In the rows, 128 means zero.
One turn moves each row of this set onto another row. After a few examples, where does it send each row asked below?
G: [110 141 144  96 100 124  95 149 129 134 112 131 103 124 119 165]
W: [122 176 139  91 130 128 148 148 109 123 150 125  93 154  98 138]
D: [128 123 117  94 113 125 122 121  92 161 132 167  99 116 119 152]
M: [156 121 112 100 106 151 161 139 123 155 149 113  86 142  97 134]
A: [126 144  98 108  85 113 145 150 100 130 148 162 101 157  86 122]
J: [127 157 151 115  89 134 110 147 141 161 136 128 108 115 113 117]
K: [134 123 111 103  98 150 127 140  91 110 120 132 132 163  98 155]
Z: [131 124 128  71 142 156 115 136 125 155 155 149 112 142  98 141]
C: [149 138 142 116  94 128 153 114 100 151 149 153 109 141 101 109]
F: [110 103 127 109 105 154 135 118 101 162 140 114 113 151  99 146]
Y: [126 109 129  97  90 150  95 137 108 139 143 115  66 156 107 143]
N: [121 128 116 119  95 115 141 164 136 135 141 131  85 175  90 141]
Q: [121 168 128 104 116 138 118 130 138 138 147 105  71 135  96 134]
U: [158 143 111 132  98 137 104 117 120 136 116 145 104 128 113 140]
H: [112 142 138  81 102 149 134 151  94 117 127 121  80 108 123 131]
B: [103 141 126  68 103 135 127 146  99 108 117 153 109 131 100 108]
S: [ 99 134 139 102 101 151 105 143 118 121 139 145 150 138  96 134]
X: [143 139 102 101 116 153 120 154 146 144 115 139 129 143  93 117]
T: [129 103 131 110  75 143 116 149 113  97 137 145  82 142 109 133]
P: [142 149 148  85 109 117 140 140 136 130 153 168  95 116 103 123]

T goes to H
B goes to Q
G goes to P
Where do these go?
X goes to U
S goes to J

One turn moves each row of this set onto another row. After a few examples, where does it send each row asked below?
Raba: [167 126 137 141 125 102 100 109 138 137 139 131 153]
duku: [155 114 154 111 114 114 113 149 111 144 148 143 150]
Gika: [132 112 135 111 142 108 141 147 168 116 136 132 134]
bof: [148 127 143 136 127 109 115 105 122 112 128  96 117]
Diz: [168 132 131  94 108 130 107 154 113 115 132 137 131]
Bipi: [141 113 135 104 120 128 115 141 172 113 147 155 148]
Vafa: [116 134 110 127 134 129  91 152 154 128 127 133 137]
Zamiv: [123 126 134 117 119 141 134 105 140 124 114 144  88]
Kala: [116 132 113 117 125 141  87 146 150 109 130 122 127]
nilor: [156 119 143  94 147 116 132 124 147 114 139 157 127]
nulu: [132 118 110 113 129 130  92 143 159 102 140 107 128]
nozel: [129 115 144 132 107 120 135 132 105 153 124 113 107]
Bovot: [136 120 132 113 127 142 114  84 150 154 148 115 133]
vuva: [167 127 111 129 101 118 115 144 130 161 119 145 133]
Virok: [125 114 123 129  98 143 113 126 176 134 133 155 132]
geduk: [129 133 139 108 137 140 108 102 140 156 146 141 149]
kag: [137  79 125 118 125 150 117 131 137 100 125 138 107]
Bepid: [116 111 126 125 100 146 126 121 167 116 126 124 105]
Bop: [131 140 137 154 113 124 102 103 121 141 117 124 121]
Kuga: [106 122 136 116 130 129 141 143 152 111 120 125 109]
Zef: [136 113 100 129 124 123  96 134 171 120 138 108 131]
ror: [147 113 127 118 101 147 118  95 158 131 130 156 105]
Zodo: [138 110 152 115  83 145 104 128 108 142 131 124 118]
Kazor: [123 128 138 114 151 126 130 100 139 157 138 114 132]
Safiz: [174 114 114 120 115 104 136 142 129 138 121 107 118]
bevi: [140 109 147 123  78 145 108 122 110 141 137 124 114]
lolez: [122  93 123 130 143 134 126 146 132 126 112 157 119]
perev: [156 119 132 112 122 129 117 112 160 137 138 176 133]
vab: [157 101 157 103 114 112 125 141 111 129 140 102 126]
nodud: [164 100 139 128  87 124 109 124 130 160 148 137 141]
lagan: [144 144 153 127 140 107 106 126 112 116 130 129 141]
rovu: [116 134 144 103 133 151 113  97 131 138 141 117 124]
gevot: [133 109 145 132 109 115 132 135 110 161 118 111 114]
sodip: [120 124 102 137 135 120 104 142 163 133 124 117 128]
zeguz: [141 142 123 119 106 133 119 151 104 140 107 135 111]
getum: [137  80 111 140 127 135 122 130 150 136 119 153 119]
dizu: [134  89 127 116 131 149 108 142 134 111 127 165 128]
Muzom: [173 115 117 110  84 137 110 128 127 123 127 113 109]
movi: [155 131 144 133 101 134  82  99 127 117 139 131 137]
Vube: [137 120 137 110 149 114 151 119 143 122 121 135 101]
mip: [151  72 118 122 138 128 126 134 150 112 129 139 122]
tirid: [142 123 145  94 144 133 115 100 142 132 155 113 143]
lib: [150 115 156 112 114 115 110 151 111 155 138 143 150]
fepum: [154 104 153 111 121 106 136 141 109 130 143 105 125]
gutu: [165  94 142 125  88 122 108 123 132 159 142 126 138]

fepum goes to bevi
zeguz goes to vuva
Where do these go?
bof goes to movi
rovu goes to geduk
Vafa goes to sodip
nilor goes to Zamiv
vab goes to Zodo
Bepid goes to Bipi
getum goes to mip

One turn moves each row of this set onto another row. After a few examples, where does it send each row asked below?
Zibi: [ 90 124 127 114 136 174 111 109 113 137 125 110  92  90  96 117 121]
Ral: [133 130 142 120 103 174  99 122 106 153 175 115 132 130 112 111 117]
zagof: [119 119  83 132 137 153 117 108 125 136 139 103 121  86  98 148 106]
fasab: [120 108 101 121 133 183  91 133 150 125 176 155 129 116  90 110 133]
fifu: [120 127 102 149 126 160 113 105 130 143 163 114 115  88  90 140  91]
Nolem: [ 96  97  94 132 124 168  96 145 150 120 168 147 133 134 143 113 123]
bib: [ 89 126  99 108 144 173 105 162 148 136 165 135 137 119 128  95 145]
zeko: [ 85 115 100 123 157 164 107 134 129 106 169 158 134 105 131 130 133]
Memut: [ 97 132 127 114 124 152 130 123 134 138 129 108  89 107 103 126 132]
kunif: [105 107 113 113 138 172 113 137 154 109 173 154 137 111 109 131 145]
kibaz: [108 101  99 140 124 137 125 106 103 138 145 122 122 104 104 136  96]
susir: [112 114  95 153 123 135 112 127 114 143 149 114 111 107  97 139  93]
nuki: [ 89 133 121 102 120 165 147 110 130 138 150 104  98 109  99 124 119]
Sovuv: [114 126  86 151 126 134 122 119 120 134 141 118 113 102 104 143 103]
zusis: [ 81 137 104 128 127 178 104 128  99 131 148  80 157 123 125 118 110]
nor: [ 69 124 115 125 161 177  89 137 139 112 160 144 132 103 131 118 107]
debu: [ 96 142  99 103 153 180 113 144 157 145 167 147 125 122 123 103 127]
milud: [ 81 123  92 118 140 179 107 141 151 133 155 149 142 141 129 109 139]
mavu: [ 99 130 103 111 108 199  91 111 111 129 140  88 139 118 133 107 105]
Geva: [126 129 116 129 116 181  88  97 116 166 164 108 143 131 130 113 110]
zak: [ 95 104 117 122 127 170 106 123 151 125 177 169 129 110  99 110 129]
Pif: [114 135  83 121 113 189  96 134  99 132 144  91 134 107 128 103  98]
kekes: [130 135 137 134 104 171  92 113 111 148 173 115 139 134 128 113 121]
Ripov: [107 121 124 109 142 157 118 107 129 146 140 102  88  91 114 131 128]
Vefad: [104 102  91 132 136 156  93 164 142 129 171 138 150 113 135 108 123]
Vid: [ 86 138 121 112 126 161 127 130 127 144 135 102  88 112  92 121 124]
Lakin: [ 65 118 100 125 141 173 107 127 138 108 166 161 133 100 116 113 112]
litup: [129 116 123 127 107 171 100 120 107 152 181  95 127 135 117 107 132]
Benid: [ 94 150 106 122 109 189  96 123  97 115 140  99 149 123 125 110 113]
vibu: [ 91 148 105 120 117 183 101 130  86 122 148 101 150 115 120 115  95]
dimo: [110  87  96 124 134 162  88 155 141 118 148 147 138 110 130 112 104]
lep: [127 132 138 122 120 175  99 125 123 175 154 102 138 121 128 108 112]

Vefad goes to zak
kibaz goes to litup
Where do these go?
Zibi goes to Pif
vibu goes to susir
fasab goes to debu
kekes goes to Memut
zeko goes to Nolem
zagof goes to Geva

One turn moves each row of this set onto another row. After a few examples, where does it send each row asked below?
gobe: [121 111 129 111 110 128 154 108 152 122  91 125  94 114 141 149 146 138
 123 163 130 114 185 154 106 102 106 139 141 155 118 104  85 119 143]
Nufu: [109 114 136 100 120 138 146  99 150 125 101 139  96 134 150 140 148 123
 116 163 157 107 191 143 111 115 108 131 140 145 112 123  79 119 128]
zab: [135 114 130 132 162 143 158 116 117 144 110 168 116 116 155 114 136 119
 108 131 141 114 172 126 137 111  63 131 177 148 149 146 136 143 162]
lador: [134 117 139 151 153 142 128 129 139 149 100 141 107 120 125 127 134 143
  84 124 120 165 158 121 101 119  93 172 143 120 134 144 136 146 153]
vopo: [124 101 113 129 151 142 166 119 125 116  94 169 119 133 138 116 136 112
 130 108 135 129 164 154 124  87  77 145 197 146 123 142 137  90 145]
sufo: [117 130 117 109 149 150 175 130 110 109 103 116 110 139 131 145 157  97
 109 117 159 121 166 104 102 110 117 158 151 145 113 105 166 104 131]
sog: [109  95 122 128 175 134 125 132 145 130  84 113 128 143 117 118 143 126
 128 104 132 151 168 133 105  87 104 185 148 131 112 108 109 114 112]
Leroz: [126 126 136 124 144 164 158 127  89  86 106 106 120 145 155 141 176 109
 105 119 121 126 181 120  88 127 116 136 153 146 134 105 149 149 144]
baro: [126 106 138 139 131 153 131 129 168 126 117 143 111 155 136 123 141 125
  73 116 127 167 153 127 101 117  82 174 140 123 110 112 148 137 130]
botuz: [111 112 118 120 176 157 146 100 100 148  96 164 128 146 163 113 150 105
 120 133 134 113 171 122 130 120  70 138 152 125 137 149 115 149 144]
fivaz: [121  93 146 147 159 144 128 127 127 112 107 120 131 148 134 129 177 132
 110  96 122 164 170 141  87 111 105 166 162 144 136 123  88 158 109]
pido: [114 127 127 104 117 137 150 107 155 121  95 133  85 132 146 157 152 128
 104 161 145 118 176 147 104 123 120 138 140 142 115 119  86 116 129]
zefo: [130 107 145 137 146 156 149 124 129  94 116 160 133 148 159 114 159 132
 111 119 128 125 187 155 107 110  77 140 203 161 142 154 135 135 152]
zifi: [118 124 108 108 142 153 143 121 134 108 102 109 123 151 161 139 175 100
 101 128 142 121 158 120 105 126  94 160 121 142 142  73 160 134 132]
Vib: [121 140 109 118 158 149 150 114 105 132  87 112 114 123 149 153 175 112
 106 136 137 126 158 108 100 133 105 161 126 134 162 116 148 139 152]
dut: [125  86 133 146 158 135 128 122 126 151  93 150 123 130 115 125 156 140
 111 124 118 152 152 129 102 111  81 188 129 129 132 141 105 157 130]
puv: [124 118 136 116 112 136 153 109 151 128  99 143  79 122 142 149 137 131
 100 151 134 129 175 151 109 116 117 126 147 136 105 121  83 119 132]
sunet: [130  96 107 115 150 131 158 120  99 110  87 119 124 115 129 133 163 103
 144 100 151 121 161 140 106  92 106 156 150 153 143  95 134  95 127]
Bon: [122 116 162 156 137 156 140 129 141 108 119 112 122 142 136 129 158 139
  92 108 124 170 188 124  78 104  99 167 171 144 127 131 132 148 146]
sedi: [122 119 133 114 114 134 162 102 147 129  99 134  84 113 151 145 139 127
 115 152 137 120 186 150 116 103 104 118 156 148 114 112  81 119 142]
lovu: [138 104 101 126 120 139 164 111 130 110 103 128 119 122 153 147 188 103
 112 111 140 135 140 143 103 107  78 157 144 158 162  80 148 122 138]
falu: [114  95 117 115 160 157 133 105 128 126 104 155 136 160 178  97 143  93
 118 120 130 117 173 142 133 110  59 131 152 130 126 102 126 136 132]
gusas: [139  97 135 126 136 144 154 124  92  84 111 128 128 128 145 139 192 119
 122 106 144 120 167 147  92 121 108 147 162 169 164 114 130 137 126]
bupu: [105 115 115 107 184 153 147 130 124 116  91 151 126 167 142 106 129 106
 120 126 133 110 178 130 131 106  94 149 172 131  97 129 138 112 126]
Tiz: [118  99 143 110 112 133 138 108 148 123  98 140  98 125 138 135 138 137
 121 164 137 113 188 152 106 108 106 143 132 145 105 117  80 122 133]
Giger: [130 108 124 127 132 157 163 108 141 125 124 174 119 147 170 113 146  98
  95 115 148 130 159 141 131 109  54 128 180 145 129 122 147 125 144]
pago: [112 112 131 128 175 163 144 123 112 101  99 145 131 173 166 114 162 116
 113 120 103 125 183 144 115 119  91 130 186 137 121 134 109 155 132]
zirut: [138 110 111 125 149 129 162 121 109 131  96 127 120 106 133 151 186 126
 122 132 141 116 150 122 106 113  87 170 136 165 173 109 137 144 149]
Pev: [130  74 126 146 135 139 120 118 151 130  98 142 127 139 136 116 151 125
 108 104 111 165 146 154 102 101  72 174 136 128 126  97 113 136 122]
Mut: [116 119 130 143 141 141 160 129 155 127 104 131 107 134 112 138 140 127
 102 104 144 170 160 124  95  88  98 182 175 138 108 133 141 101 134]

Giger goes to lovu
Vib goes to lador
sedi goes to gobe
Where do these go?
fivaz goes to pago
sufo goes to Mut

One turn moves each row of this set onto another row. After a few examples, where does it send each row asked below?
fuvi: [128 125 159 105 131 127 132 128 134 109 112 106]
memi: [122 158 134 122 127 109 106 120 150 116 122 147]
geb: [138 109  99 146 147 157 138 123 119 122 134 143]
leseg: [145 138 143 124 125 151 154  99 114 158 121 146]
Ripoz: [126  93 121 147 112 145 118 109 137 125 146 137]
turu: [105 137 124 142 142 161 145 160 130 142 131 146]
zikiz: [118 121 119 143 135 125 127 155  95 144 146 141]
paku: [131 152 158 117 125 121 136 146 119 103 136 119]
pemod: [128 136 130  99 141 107 102 128 124 131 115 146]
dum: [102 108 140 144 114 141 138 101 148 120 133 132]
neme: [105 118 136 119 128 166 156 111 130 122 143 151]
Kefo: [155 147 132 146 129 144 154  97 121 141 126 141]
meki: [139 124 122 126 107 136  98 112 128 140  98 143]
nudo: [ 95 133 140 126 130 166 155 138 133 135 138 151]
vev: [148 129 155 125 131 161 143 146 135 161 130 124]
Lesu: [139 130 141 102 128 119  97 133 149 112 141 138]
lutom: [126 105 115 130 136 161 149 102 125 115 141 146]
Fipof: [131 111 141 109 121 135 113 113 137 129  92 119]
povas: [161 137 143 146 135 155 143 145 141 142 136 118]
Ruluf: [126 125 103 152 150 157 137 152 122 133 129 142]
turil: [144 150 121 137  99 130 102 130 113 135 121 156]
Keme: [140 165 138 132 110 122 120 146 111 115 141 143]
tuf: [131 147 139 117 123 117 101 125 158 108 138 141]
Rafo: [136  99 110 148 121 137 113 137 111 138 152 142]
lorel: [ 84 128 147 141 128 128 153 120 132 128 125 130]
gub: [ 93 136 138 140 139 121 148 147 107 139 133 134]
voge: [164 147 133 157 134 147 148 120 134 134 133 127]
Zom: [120 153 129 113 136 104 107 119 134 128 111 150]
Munim: [137 125 137  92 136 114  98 135 131 126 130 141]
rumu: [140 128 155 113 126 158 148 124 122 167 123 137]

voge goes to povas
Zom goes to memi
Where do these go?
nudo goes to neme
Fipof goes to meki
Rafo goes to zikiz

One turn moves each row of this set onto another row. After a few examples, where does it send each row asked below?
zeni: [119 142  94 120 158 145 105 151 110 163 136 148 122 127 147 136 144 150
 148]
Gel: [123 135 140 117 142 147 102 143 105 156 132 115 122 135  92 131 148 152
 180]
duken: [133 129 100 119 152 148 100 132 120 133 131 140 140 139 154 135 150 144
 152]
sedil: [126 129 145 109 151 158 103 133 106 144 136 128 138 133 116 140 143 142
 200]
putif: [131 122  84 115 144 155 105 172 108 167  95 106 126 137 110 152  72 145
 167]
Vivob: [133 147 123 110 158 155 108 147 123 190 143 153 142 126 136 131  72 128
 171]
Tazuk: [132 118 154 119 142 149  99 149 110 153 108 172 120 135 121 117  81 138
 183]
dolub: [125 135  98 116 161 150 105 141 114 148 136 152 135 130 160 139 143 144
 158]
Livep: [140 137 108 122 135 140 100 143 116 163  81 179 116 140 100 158 106 155
 161]
rete: [116 140 139 115 150 151 106 151  99 168 137 126 119 126 100 136 142 151
 187]
Zunu: [127 148  68 110 155 153 107 141 117 166  93 117 140 128 142 159  94 138
 165]
Zus: [140 113 155 125 129 142  93 141 116 140 101 153 120 148 107 107  91 142
 169]
debo: [127 153 149 122 130 119  99 157 106 168 157 131 133 145 135 152 114 155
 160]
varil: [128 123 150 123 138 143  99 156 108 163 107 167 109 135 109 113  83 143
 173]
Rek: [133 120 151 127 130 138  96 151 112 155 102 155 109 142 100 106  88 146
 164]
Sola: [142 134 109 117 140 145 101 139 117 159  84 187 124 137 111 163 103 150
 171]
doso: [118 136 141 109 156 158 107 145 100 160 140 135 129 124 114 142 138 145
 200]
zudo: [127 150  67 115 149 147 106 145 117 170  90 109 133 131 130 154  98 143
 155]
suku: [116 119  96 138 124 111  96 147 116 177 121 122 160 130 108 130  74 152
 180]
Doke: [139 113 157 120 136 149  96 139 115 139 104 164 126 143 119 113  86 137
 179]
nobof: [137 144 153 122 123 120  95 143 113 149 152 123 144 155 136 149 119 152
 160]
dov: [149 131 131 108 151 159 101 124 135 156 137 143 163 141 145 130  79 121
 176]
fufaf: [157 127 132 118 133 148  93 118 142 144 127 116 158 157 120 116  93 129
 153]
verin: [146 132 109 124 129 137  96 136 121 152  77 170 120 148  95 154 111 155
 156]
Vunum: [123 113  99 138 119 111  93 138 120 164 118 116 167 136 108 128  78 151
 179]
pizez: [137 140  72 114 145 150 102 130 125 148  87 103 147 140 136 154 102 138
 158]
Teso: [130 152 118 122 144 141 105 156 124 200 136 133 124 133 106 118  81 141
 146]
Nisam: [132 145  68 117 143 145 103 138 122 159  86 100 137 139 126 151 103 143
 151]
goru: [132 132  98 125 145 141  99 137 120 139 127 129 130 143 139 128 154 150
 138]
Tusa: [132 120  86 108 152 163 108 168 107 163  99 117 135 133 125 159  67 139
 180]
neb: [129 149 151 118 134 124 100 151 107 162 158 138 141 144 145 156 111 150
 170]
fos: [123 140  94 125 149 138 102 149 114 157 130 134 119 135 134 129 151 154
 136]
zan: [135 144 154 119 130 125  97 144 111 150 155 132 147 150 146 155 115 148
 169]
Ladob: [151 127 113 121 131 142  95 128 124 141  77 172 130 149 105 157 111 150
 163]
bemiz: [120 113 100 131 130 120  97 138 117 166 123 132 173 128 126 137  70 145
 195]
povem: [141 112  90 107 148 165 103 157 114 145  96 113 146 140 130 159  71 135
 183]
tonot: [129 128 144 115 142 152 100 133 109 141 132 115 134 139 103 133 149 146
 188]
dipi: [134 142  71 109 152 154 105 133 121 153  91 114 149 134 146 159  97 135
 168]
bagit: [114 119  97 133 130 116  98 147 114 178 124 132 164 126 119 135  69 149
 190]
fute: [145 109  91 112 139 159 100 153 117 139  91  99 144 148 118 152  77 138
 171]
Dofis: [125 109 102 134 123 117  94 133 121 157 119 122 175 136 120 132  76 146
 188]
tur: [140 116  87 117 136 153 101 163 114 152  91  95 132 146 105 148  78 145
 161]
baguv: [148 129 113 116 137 147  99 130 121 146  81 183 132 144 115 163 106 147
 173]
Latuf: [145 141 123 127 129 136  95 139 135 172 127 110 134 151  96 109  94 141
 134]
lem: [131 149 150 125 123 116  96 151 110 160 153 122 135 152 129 148 119 156
 155]

rete goes to Gel
goru goes to duken
bagit goes to suku
Where do these go?
varil goes to Rek
tur goes to fute
dov goes to Vivob
Ladob goes to baguv
zudo goes to Nisam
lem goes to nobof

